500 stands for zero in the data rows.
Each group has one hidden pattern, and each of its rows is that pattern stretched or squeezed, then raised or lowered.
The table, row by row:
458|499|489|528|525|419|435|564|489|499|437|415|501|469|461|402
444|414|449|505|466|443|481|574|527|477|495|502|433|418|512|496
512|479|474|500|499|389|451|615|481|456|489|483|473|434|524|473
493|510|467|469|498|467|557|577|563|488|519|516|491|454|537|513
481|461|432|573|501|324|568|703|605|386|530|518|491|441|599|493
463|426|423|486|447|427|491|595|506|373|460|494|472|464|512|464
354|530|536|594|715|236|404|861|429|486|487|407|583|510|445|186
405|410|422|513|451|281|460|651|574|329|503|440|427|350|586|421
470|477|548|527|607|465|489|607|486|500|523|439|567|500|503|407
559|589|645|652|719|474|499|765|533|636|594|498|661|635|525|493
290|328|358|403|489|250|292|517|346|386|350|312|395|373|346|262
548|493|486|544|526|485|539|604|537|457|523|507|508|481|519|553
544|533|539|653|542|479|613|762|662|470|614|536|511|466|658|561
598|536|557|660|566|477|642|707|683|476|626|575|510|416|697|582
523|526|439|515|465|430|500|648|664|418|520|520|490|448|585|453
470|555|589|651|646|408|488|834|487|539|532|522|593|536|459|333
501|526|491|487|460|449|572|721|700|426|548|500|491|421|609|502
485|514|372|681|569|206|703|999|958|079|681|568|352|266|935|505
467|383|438|471|447|450|448|470|502|425|427|489|430|428|516|417
315|337|264|380|297|284|425|455|421|278|359|356|294|329|432|371
400|399|468|448|381|411|412|515|427|337|478|454|406|369|495|453
343|420|416|508|481|334|420|504|374|397|422|391|447|389|394|336
486|521|431|582|505|407|570|769|734|413|598|497|491|471|683|523
541|549|542|607|550|521|560|643|611|465|591|581|489|510|622|564
450|480|503|481|544|415|466|591|434|448|480|393|485|488|486|405
Some rows of the table again, each followed by its group:
467|383|438|471|447|450|448|470|502|425|427|489|430|428|516|417 >> ZF
400|399|468|448|381|411|412|515|427|337|478|454|406|369|495|453 >> ZF
544|533|539|653|542|479|613|762|662|470|614|536|511|466|658|561 >> ZF
405|410|422|513|451|281|460|651|574|329|503|440|427|350|586|421 >> ZF
470|555|589|651|646|408|488|834|487|539|532|522|593|536|459|333 >> CB
444|414|449|505|466|443|481|574|527|477|495|502|433|418|512|496 >> ZF
512|479|474|500|499|389|451|615|481|456|489|483|473|434|524|473 >> ZF
343|420|416|508|481|334|420|504|374|397|422|391|447|389|394|336 >> CB
470|477|548|527|607|465|489|607|486|500|523|439|567|500|503|407 >> CB
463|426|423|486|447|427|491|595|506|373|460|494|472|464|512|464 >> ZF
458|499|489|528|525|419|435|564|489|499|437|415|501|469|461|402 >> CB
548|493|486|544|526|485|539|604|537|457|523|507|508|481|519|553 >> ZF
315|337|264|380|297|284|425|455|421|278|359|356|294|329|432|371 >> ZF
354|530|536|594|715|236|404|861|429|486|487|407|583|510|445|186 >> CB
541|549|542|607|550|521|560|643|611|465|591|581|489|510|622|564 >> ZF
290|328|358|403|489|250|292|517|346|386|350|312|395|373|346|262 >> CB
559|589|645|652|719|474|499|765|533|636|594|498|661|635|525|493 >> CB
486|521|431|582|505|407|570|769|734|413|598|497|491|471|683|523 >> ZF
481|461|432|573|501|324|568|703|605|386|530|518|491|441|599|493 >> ZF
